Where one turn sends some rows of the set: a few examples, then the rows asked:
j_26: [ -3  -4  -6 -11  10 -24  15 -26  -6   9  -9   6  26  15 -12 -18  -7   5
   2   4  29  -7   6 -11  -8  -8  -3  -2  -1]
j_891: [  6  -2  -9   6  16 -21 -26  -3 -14  28  17   1   1   2  -5  -6  25 -23
 -15  -8  16  -7  -6  -2   9   1   5  -1   6]
j_810: [ 18   0 -23  -3  13  -6  12   4 -14 -15 -21 -21  13   4  -6  -2   0   5
   4   2  13   5  24   8 -12   9  -4  15  27]
j_861: [  9 -12  29  10  -8  15   3  16  -8  20   1   6  -3  10   6 -13   3  18
  10   5  -6  -7   8  -9 -22  22  17   1  -7]
j_511: [  9  -6  29  12  -3  21   6  10 -15  18  -3   2   0  10   7 -19   5  14
   7   0  -9  -7   9 -14 -24  12  18  -3  -8]
j_970: [ 16  -3 -26  -6  20  -9   8   1 -15 -16 -22 -21  10   7  -3  -6  -3   5
  -6   7  13   5  24   8  -9   9  -4   9  30]
j_301: [  5  -5  -7  10  13 -23 -25  -7 -15  33   8   0   4   1  -7  -8  27 -26
 -15 -11   7  -8  -2   0   5  -2   8  -3  10]
j_753: [ 14   2 -21  -8  15  -7  13  -2 -13 -16 -18 -24  14  12  -1  -3   2   9
  -3  -2  19   4  28  10 -16  11  -6  12  19]
j_524: [ 11 -10  28   5  -3  21   8  14 -10  11  -3   6   4   9  -1 -12   2  19
   9   6 -16  -3   8 -15 -21  18  16   3  -8]
j_41: [ -2 -15 -18   4  23  -3  10   0   5  13   9  34  -4  14  -9 -10   9 -11
  -7  18  12 -10   3 -13   1  13   9   6 -15]
j_100: [ 10  -2  -4   9  17 -15 -26  -7 -13  31   9   1  -6  -3 -11  -7  23 -23
 -15  -6  13  -2 -10   8   4  -2   5   5  11]
j_351: [ -7 -15   0   5  11   3  14   5  -9  27 -10   8  -1  12  16  -9 -36   6
  -2  18  17  -1   2   6 -13   6  -3   7   3]
j_852: [  6  -4   1   4  16 -18 -30  -6 -12  33   6   5   3   1  -8 -11  20 -24
 -11  -8   8  -6  -6  -1  11  -2   6  -6   8]
j_107: [ 18   2 -23  -2  21  -4  17   3 -14 -17 -16 -23  15  14 -10  -9   2   8
   2   3  18   7  24   8  -6  12   2  10  22]
j_361: [ 13 -13  26   8  -3  19   7  19  -8  17  -1   1   3  10   3 -13   5   9
  13   3 -11  -8   5 -10 -20  17  21  -4 -12]

j_351 moves to j_41
j_361 moves to j_301
Now these:
j_107 moves to j_511
j_753 moves to j_861
j_524 moves to j_852

